A single turn carries every row of the set below to another of its rows. Some are shown first; where does it send the rows asked next?
q_568: [-19   4 -30  -9  -5 -14  -4  21  26 -12   7 -27   5  33]
q_127: [-34  -7 -46  10  11 -11   6  31 -46 -17   8  -5  -3  59]
q_555: [ -6  -5 -14  29 -21  19   0 -28 -58 -11   3 -16 -20   6]
q_998: [ 15 -17 -26 -10 -28  -5 -20 -20 -40  17 -32  -5   1  35]
q_250: [-37  -5 -17  32   1  -8  18 -25 -36 -21   7 -13 -28  22]
q_514: [ 17 -12 -33 -16 -33  -3 -18  -6 -46  29 -26  -4  -3  25]
q_478: [  0   0 -22  23 -25  25   0 -19 -58   1  14 -15 -27  -4]
q_883: [-23   2 -51   3   2  -5  10  50 -47   1  22  -5  -3  44]
q_644: [-13   6 -31  13   8  11  17  -4 -30   3  30  -9 -41  -1]
q_587: [-31   3 -24  -5 -14 -26  -5  22  16 -11   5 -33  17  36]
q_168: [  7 -11 -28  -8 -40 -11 -17 -14 -46  19 -28  -9   9  32]
q_178: [  3  -5 -26  23 -18  18  14 -23 -45   8  15 -15 -32  -9]
q_452: [ -8  -7 -39  -9 -27 -17 -19  13   6   8 -16 -16  25  49]
q_843: [-29  -4 -38   4  13 -11   6  26  14  -3  29 -30 -10  34]
q_304: [-16   0 -31  10   9  14  16  -9 -16   6  29 -12 -40  -2]
q_997: [-47  -7 -17  33   0 -10  17 -21 -33 -22   8 -16 -23  24]
q_855: [  5 -11 -30  -5 -35 -19 -32   1 -21  19 -28 -24  25  30]
q_560: [  9 -13 -24 -16 -24  -1 -25   9 -12  -2 -36 -13  21  46]
q_405: [-34   0 -40   8  -2 -20  14  32  -2   0  30 -36   4  32]
q_488: [ -3  -4 -44 -16 -28 -17 -20  21   4  15 -13 -16  24  39]
q_983: [-22  -8 -37   6  25   7  15  12   1  -5  28 -31 -26  12]
q_715: [ -1  -8 -40  36 -25   5 -13   8 -72 -31  -5 -31   5  35]
q_753: [-18  -4 -50  -4  22   5  -1  33 -36 -15  14   4 -20  48]
q_224: [-29   9 -29  30 -18 -18  30   5 -58   6  30 -24 -13   3]
q_519: [ 14  -8 -36 -13 -27 -11 -34   5 -13  26 -20 -19  16  23]
q_534: [ 20  -3 -34  35 -27  28  -9  -2 -66 -17   3 -25 -17  14]
q_269: [ -8   4 -17  33 -35  14   9 -18 -66  -4  13 -23 -16   1]
q_295: [ 17  -7 -34  37 -24  28  -9  -6 -64 -19  -2 -23 -17  19]
q_795: [-21  11 -39  -7 -14 -22   4  34  12  -7  12 -31  18  40]
q_885: [-14   4 -41 -15   2 -10   1  27  19 -10  11 -27   3  40]
q_8: [-25   0 -33  -7 -10 -22   1  25  16 -17   6 -30  13  51]
q_390: [ 23 -14 -56  10 -25  28 -19  15 -68 -11   8 -24 -10  14]
q_733: [-50 -13 -29  21   9 -17  19   2 -13 -22   9 -38  -5  31]
q_380: [-39   1 -36  13  -3 -15  25  28 -24   5  31 -46   5  12]
q_245: [-20   6 -32  -9 -13 -20  -5  27  17  -1  12 -33  12  25]
q_915: [ 20  -7 -29 -21 -23   4 -25  23  -9  12 -21 -15  21  32]
q_758: [ 15 -19 -47  20 -11  29 -22  -4 -57 -31 -10 -16 -17  33]
q_585: [ -1 -11 -41 -13 -21 -11 -20  14   9  11 -16 -13  18  44]
q_831: [-32  10 -26  25 -27 -13  30   6 -43  10  32 -28  -7  -1]
q_72: [ 24   4 -51  22 -22  22 -12  23 -70  -9  16 -31  -6  12]
q_853: [-43  -6 -32  11   6 -23  10  20   5 -12  18 -33   0  45]
q_414: [-11  -4 -15  35 -19   7   6 -36 -46 -12  -3 -16 -28  12]
q_893: [-10   1 -19  36 -38   0  16 -22 -60   5  11 -26 -11  -3]
q_211: [  8  -8 -25 -15 -36  -7 -20  17 -23   6 -25 -18  32  43]
q_482: [ 17 -13 -42  25  -2  32 -22  -5 -52 -35  -4 -21 -19  26]
q_818: [ 13  -7 -32  39 -29  20  -6  -4 -70 -18   1 -26 -12  18]
q_815: [ 10 -14 -32 -10 -22 -10 -33  -9  -9  11 -35 -17  14  32]
q_592: [  3 -12 -45  28 -35   7 -13   7 -74 -25  -3 -31   8  33]

q_519 goes to q_815
q_585 goes to q_452
q_245 goes to q_568
Now these:
q_178 goes to q_414
q_715 goes to q_72
q_885 goes to q_8
q_733 goes to q_380
q_304 goes to q_997
q_853 goes to q_405
q_534 goes to q_295
q_478 goes to q_555
q_224 goes to q_644
q_758 goes to q_592
q_753 goes to q_127
q_168 goes to q_514
q_560 goes to q_211

